In the rows, 128 means zero.
One hidden turn or mirror swaps the rows below in pairs. Which row is each named row swapped with?
The rows were stretched afterwards, more along some directions than others.
buzim: [133 132 126 140 114 134 145 124 111 122 137 141 140 128  69 166 110]
gud: [130 136 158 141 145 135 147 134 138 115 132 111 137 141  85 117 127]
bodu: [138 119  90 106 138 155 134 115  94 156 171 137 134  97  81 111  93]
kipu: [124 132  84 144 113 137 147 141 111 139 140 120 158 130 131 131 116]
Toka: [114  98 113 138  95 128 172 143 103 117 139 163 157 119  55 144 121]
bip: [110 173  94 136 159 145 118 115 119 143 148 135 124 114 117 128 113]
saze: [108 125 130 141 142 129 132 125 119 115 149 136 131 149 139 103 131]
Fol: [137 129 106 135 127 122 102 139 143 130 151 113 134 118 117 126 113]
Lelot: [118 116 128 137 114 129 144 121 116 148 133 164 123 121 104 127 122]
Bag: [129 142 119 145 119 132 132 122 116 123 140 130 134 137  82 168 104]
fopo: [105 109 120 147  99 115 153 132 113 105 139 159 148 134 106 125 134]
Kudub: [139 131 107 115 109 138 154 117 100 171 131 115 136 109 102 100  83]
pevu: [141 143 102 152 191 168 101 107 109 149 169 109 117 116 109 126 129]
riba: [125 155 112 146 167 123 111 107 115 125 153 117 118 132  93 103 106]
kazup: [140 128  80 110  97 146 147 127 109 155 151 125 152 106 116 120  94]
sige: [136 116 118 113 110 145 125 121 119 143 154 155 129 109  97 123 113]
kegop: [125 137 141 138 143 129 135 128 126  97 154 132 142 140  86 141 133]
Vip: [131 149  96 152 170 131 113 118 103 111 167 110 145 123  97 124 126]
fuz: [106 107 132 135 117 126 184 142 115 121 127 114 157 136 113  77 125]
pem: [117 113 122 164 106 136 152 156 130 123 129 146 143 135 104 112 139]
Resef: [128 158 107 150 166 123 111 110 116 128 151 114 116 133 103 101 105]
nusuf: [128 129 150 146 145 145 159 135 129 120 130 105 138 142  77 110 127]
baz: [138 135  79 117 105 143 137 120 107 150 155 112 146 110 119 114  92]
godu: [149 132  97 126 130 168 121 128 110 164 157 107 128 114 126  95  97]
duna: [ 97 136 123 154 137 136 131 129 104  96 167 117 134 142 108 117 111]
Nepo: [134 126 101  96 126 163 158 132 121 146 153 133 133 100  84 127 118]
Ruve: [134 108 126 151  86 137 165 158 141 144 120 149 154 126  98 118 125]
nuf: [108 167 130 126 143 138 137 108 102 122 137 107 129 134 105 114  90]
Sado: [146 119 109 143 134 155 114 116 103 154 156 122 129 118 127 103 106]
lamiv: [123 113 154 136 116 116 110 135 144 100 146 130 126 143 109 145 122]
lurib: [127 142 125 149 121 128 132 123 117 117 138 129 129 144  90 160 106]
situ: [123 151  81 142 124 140 137 114  85 116 170  83 128 128 100  95  88]
Fise: [139 147 110 154 190 152  92 107 112 135 167 109 120 119 113 130 130]
Sagi: [141 140 107 155  92 122 155 135 123 141 128 160 152 107  89 126 109]
momuz: [112 120 106 136 150 136 146 116  88 106 154 120 134 116  82 103 129]
gute: [128 115  94 123 137 167 129 123 111 161 166 137 133 110 147 138 126]
Zek: [116 126 112 145 154 160 121 130 113 153 143 146 133 107 105 140 126]
lobu: [133 150 109 139 171 130 116 106 108 132 156 123 121 117  86  97 108]
tepe: [126 132 144 102 152 167 139 127 125 161 137 116 126 114 101  91  97]
Tolur: [131 115  94 135  83 127 155 142 111 135 131 140 159 108  78 123 112]
mamed: [122 154  81 130 130 156 136 144 124 144 168 108 143 112 111 113  95]
Kefen: [115 142  91 146 103 137 154 142 128 118 156 131 130 128  92 122 121]
pugur: [145 142 126 138 114 132 133 105  96 135 146 134 134 116 102 111  86]
gati: [105 112 121 148  92 116 155 135 123 106 138 155 147 137 105 132 133]

buzim swaps with lobu
godu swaps with pem
Kefen swaps with situ
pevu swaps with nusuf

